(in the rows, 128 means zero)
One turn moves every row onto another: examples first, then more rows asked:
N: [140 129 112 122 123  84 135 138 127 134 138 110 135 123 151 104 130  78
  94 134 166]
F: [145 136 108 152 119 112 144 148  98 106 128 106 129 121 147 119 139  86
  71 122 165]
C: [131 129 109 149 131 104 145 140 104 117 127  99 140 119 164 112 130  89
  75 131 173]
V: [111 163 113 133 126 156 134 122 113  78 102 114 169 149 122 146  99 157
 137 104 140]
X: [127 169 123 118 125 160 162 113 124 129 137 130 129 106 127 104  84 130
 170 121 133]
J: [111 159 122 127 129 148 113 118 118  66  96 114 151 147 140 141  99 157
 136 106 119]
Q: [150 117 105 125 121 108 134 143 106 116 147 116 118 124 136 125 140  86
  68 120 162]
Z: [124 156 140 113 130 158 158 121 116 144 116 158 151 135 121 112  93 129
 176 111 141]
L: [ 96  99 122  89 148 159 135 108 123 116 131 140 138 140 117 173 125 140
 136 109 121]
K: [140 113 108 118 131  97 139 139 104 106 150 110 124 109 141 115 129  98
  70 126 178]
S: [ 92 106 125 103 148 157 149  98 136 120 139 128 118 114 139 161 120 131
 137 118 104]
B: [130 165 145 110 128 160 140 119 115 129 113 152 131 130 129 103  88 131
 170 119 123]
R: [147 133 113 136 118 101 143 145 113 136 129 115 123 132 143 114 137  68
  91 127 158]
G: [109 159 101 125 123 144 130 116 137  62 115  93 145 127 133 146 101 151
 136 111 119]
Y: [104 101 140  92 149 163 128 104 116 114 122 153 118 124 137 154 120 138
 134 110 104]

N moves to K
Y moves to J
Now these:
Z moves to L
S moves to G
R moves to Q

One turn moves every row onto another: examples first, then more rows asked:
fuza: [103  87 142 110  98 115 134 111 156 126 101 128 124]
bonas: [111 139 163 128 141 118 139 102 144 115 123  90  82]
pes: [118  78 160 109 124  98 128 119 163 123 126 121 108]
Paru: [100 129 121 138 121 171 124 125 126 130 183 144 115]
vomub: [107 134 143 129 126 141 146 134 176 113 114 113  87]
Dafu: [105 148 150 132 113 125 137 119 132 104  97  98  97]
zet: [132 114 120 132 137 153  98 138  83 123 137 137 140]
didor: [111 118 138 114  91 117 128 117 128 129  84 126 137]
fum: [125 117 145 118  90 119 141 115 125 105  86 105 112]
mizi: [144 146 115 110 110 147 124 128  98  93 134 155 133]
muzuz: [132 101 125 104 105 149  93 149 119 122 158 152 135]
dilov: [139 124 130 130 157 168 149 105 103 125 171 140 118]
Vifu: [117 106 159 121 145 115 135 135 175 113 131 112  84]
Bur: [134 104 168 110 133 103 141  93 145 118 128  93  90]
Goz: [117 123 120 147 146 162 125 115  86 131 155 131 129]
rodu: [132 118 134 114 131 161 134 123 138 123 196 152 107]
zofa: [169 114 133 105 151 157 141 122 107 115 163 147 120]
nuzaz: [149  91 121 128 133 133 128  93 107 120 186 119 116]
Mimep: [128 164 118 124 140 150  96 129 109 107 147 128 118]
pivu: [101 118 116 132 106 163 100 142 116 126 160 143 130]
Kep: [122 139 147 138 144 135 148 120 162 123 138  93  79]
Lak: [101 153 132 137 111 145 139 115 146 129 100 105 108]
povot: [ 97 120 132 121  98 142 146 120 164 120  93 121 112]
Pogi: [141  83 159 102 108  90 133 120 132 121 113 129 122]
Nepez: [149 104 137  92 122 150 114 138 135 117 179 158 123]
nolu: [166 107 129 103 141 149 107 140  94 115 142 142 135]
kavag: [144  91 155 101 101 106 144 101 136 113 105 100 109]
Kosog: [149  96 167 118 142 101 145 122 155 120 146 108  86]
vod: [131 131 122 131 158 143  98 107 111 122 179 105 111]
tevi: [157  99 116 112 106 134 146 108  96 101 159 150 132]

Vifu moves to povot
kavag moves to bonas
Now these:
muzuz moves to rodu
didor moves to Kosog
Mimep moves to tevi
zofa moves to Goz

